In the rows, zero is written as 100.
Y: rows in a few groups, each row roughly a mix of its group's directions:
Y (109 x 10):
0: 105 138 126  91  72 101 111 125 102 112
1:  89  96 132 130 111 140  88 100 103  98
2: 121  97  53 117 104 104  76 115  90 104
3:  66  92 127 110 126 118  79  83  96  89
4: 109  89  90 104 107  72  73  83  70  72
5:  66  87 112 106  93  88  97 112  69  68
6: 101 129 117 102  56 113 113 104 108  80
7:  88 108 121  78 114  65  80 120  78 104
8: 133  98 113 108  88  73 109 107  62  92
9: 105 113  82 110 132  64  88 118  78  98
10: 118 134 118  71  80  83 103 123 104 104
11: 102 114 106  74  99 107 114 124  70 136
12:  98 103  90 107 124  69  70 100  96  64
13:  84 108  83  81 121  56  90  90 104  81
14: 104 122 116 103 100  74  93 101 133 136
15: 106 116  89  77  81  84 136  94 128 114
16:  91 105 121  77  68 107  73 113 130 100
17: 115 115 119 123 134  79  85  83 113  84
18:  64 120 114 110  77 131  96  98  84 113
19: 120 125 116  80 102 118  92  69  80  79
20: 101  92  56  99  93 129  92  98 105 129
21:  94  56  85 107  86  93 118  89 124  79
22: 117 127  95  68 105  87 127  73  93 112
23: 109  80 129 109  75 115  97  67  92  78
24:  90  95 146  98 106  83 107  84  70  89
25: 114  96  74  97  70 128 114  84 119 123
26: 127 118  88  95  89 107 142 101  78  85
27:  81  92 143 101 109 102  71 122 112  90
28: 106  93 109 104 146  69  98 108  77  91
29:  96 119  63 112 111  89 100  99 141  92
30: 117 137  97 108  85  94 135  94  78  90
31: 114 101 117  87  69 115 134 118 106 122
32:  94  82 121  92  80 102 100  54  95  80
33: 104 108 103 114 114 113  88 155 109  98
34: 130 124 107  79 111  76 126  80  93 111
35: 132 113  76  97 103  84 134 111 106 123
36: 103 109 114  99 112 123  73 123  59 101
37:  83  79  95  70 103  80 126 103  76 123
38: 119  82 105  86 100  99 113 143 130 102
39:  90 140 101 117 100  86 113 108 137  88
40: 119 117  88 139 120  77 120 103 109  89
41:  86 140 129 119  86  94 106 108 124 106
42: 108 135  86  90 120 104 118  98  61  99
43:  87  54  86 126  86 100  99  95 122  96
44: 121  92  93  60 126  85  78 100 103 119
45:  97  66 119 101  79 107  74 102 133  91
46:  94  72 111 113 132 134  88  83  93  91
47:  87  77 129  95  79 142  96  91 100  99
48: 111  76  83  77 131 108  80  85 102 126
49:  72  78 128  79  77 114 104 112  78  94
50: 119  93  91  78 135  97  77  83 103 129
51: 102 113 121  59 106  92  70 109  92 122
52:  81  58 112  89 119 122  79 112  97 101
53:  91 128 130 114  81 108 110  99  80  68
54:  73  71 104 115  71 126 111  87  89  89
55:  84 115 115 118 142  76  86 105  92  85
56:  73  77  71  80  88  96 130  84 107  98
57:  92 100  65  94  90 121 100  77 137 111
58:  71 107 105  56  85  94 109 107 125  93
59: 138 100  99  69 119  90  83  96 127 101
60: 132 105  58  99  84  90 112 108  92 122
61:  61 134 101  98  85 111  95 112 126 101
62: 130 120  75  99  88  68 126 101 106 109
63:  82  70  93 110 135 101  83 101  99 131
64: 106 132  83 117  66  97 131  91  97 102
65: 119 105  97 122 100 126  88  75  65 119
66: 115 123  77  85 112  84  96  92 143  93
67: 109 113  88  92  87 105  73  57 126  98
68: 116 126 115 136  88 115  87  82 122  97
69:  84  83 111  79  76 117  94  76 128  78
70: 118 121 128  64 115  88  93 120  85  98
71:  78 120  99 124 131 120 100  96 130 113
72:  95  85 119  73  89  70  94  86  79  71
73:  85  67  84  85 118  93  97 133  77  91
74: 117 113  77  82  89  56 119  92 105  96
75: 131  72  70  85 118  97 105  88 117  84
76:  95 124 114 115 134  63 101 105 100  83
77:  76 100  86  88  91  69 100 124  81 132
78:  90 120 104 118 107  77 114  91  57  82
79:  85  82  77 112  94 134  99  86  64  99
80:  87  97  92 101 129  71  70  97  79  76
81: 117 101 119 121  79 136 124  96 108 120
82: 127 108  92 122 123  99 105  94  58 115
83: 106  71 116  96  69 134  96  83  81 103
84:  88 104  59 102 106 121 111  80  69 108
85: 121 138 116 136 103 107  89  91  99 112
86: 101 128 109 118 125  62 116  81 105  93
87:  67  85 110  88  99  92  55 100 106 113
88: 119 121  82 104  74  72 112  98 132  91
89:  86  54  79 109 115 128  99  91  97 103
90: 109  96  93 110 113  70  71  95  83  63
91:  65  74  96  61  85  99 112 104  96 107
92:  83  83  91 141  76 114 109  78 113 103
93:  86  97 105  62 103 119  79 116  67 108
94: 134 107  92  88  76  72 124 120  91 104
95: 110 100 127 125 104 101  64 129 115  93
96: 115  45  92  98  99  90 104  98 108  80
97: 103  95  99 146  82 118 113  75 106  84
98: 100 112  85 111  98  86  99  96 155  89
99:  79 116 105 121 122  70  84  93  85 128
100:  73 107 119  90  97 103 103 121  55 114
101: 113  80  86 120  95 111 102  67  76 129
102:  95  67  96  67 107  92  65 102 114  89
103: 110 121  89  91 112 125 105  92  54  86
104: 108  93 104 117 149  83 111 114  87 118
105: 101  68 107 119 130  96 117 124  95  74
106:  89 129 123  70 106  76 114 125 110  97
107: 119  86 113 137  98 128  81 101  74  95
108:  99 124  97  74  74  93  79  98 117 134
one row of each group, then the others: which group is each in?
121  83 136 101  82 114  95  94 101  65 | V
 69  85 130 113  92 102  89 121  98  69 | B
119  91  86  85  93  64  89 111  66  84 | X

112 116 104  86  59 107 102  95 122  68 | B
116 135 125  95 120  94  93 124  75 102 | V
126 113 108  92 108 110 139 127  79 108 | B
104  61  81  88 123  71 101 120  96 107 | V
 73  91 108 112 128 115  62 103 101  79 | X
106 134 117  72  73  80  98 121  99 105 | B
104 104  93  98 110 120  99  94  45 114 | V
134 122  99 141 102  91 119  92 102 104 | X
 77 112  88 122  56  99 120  97  94  86 | B
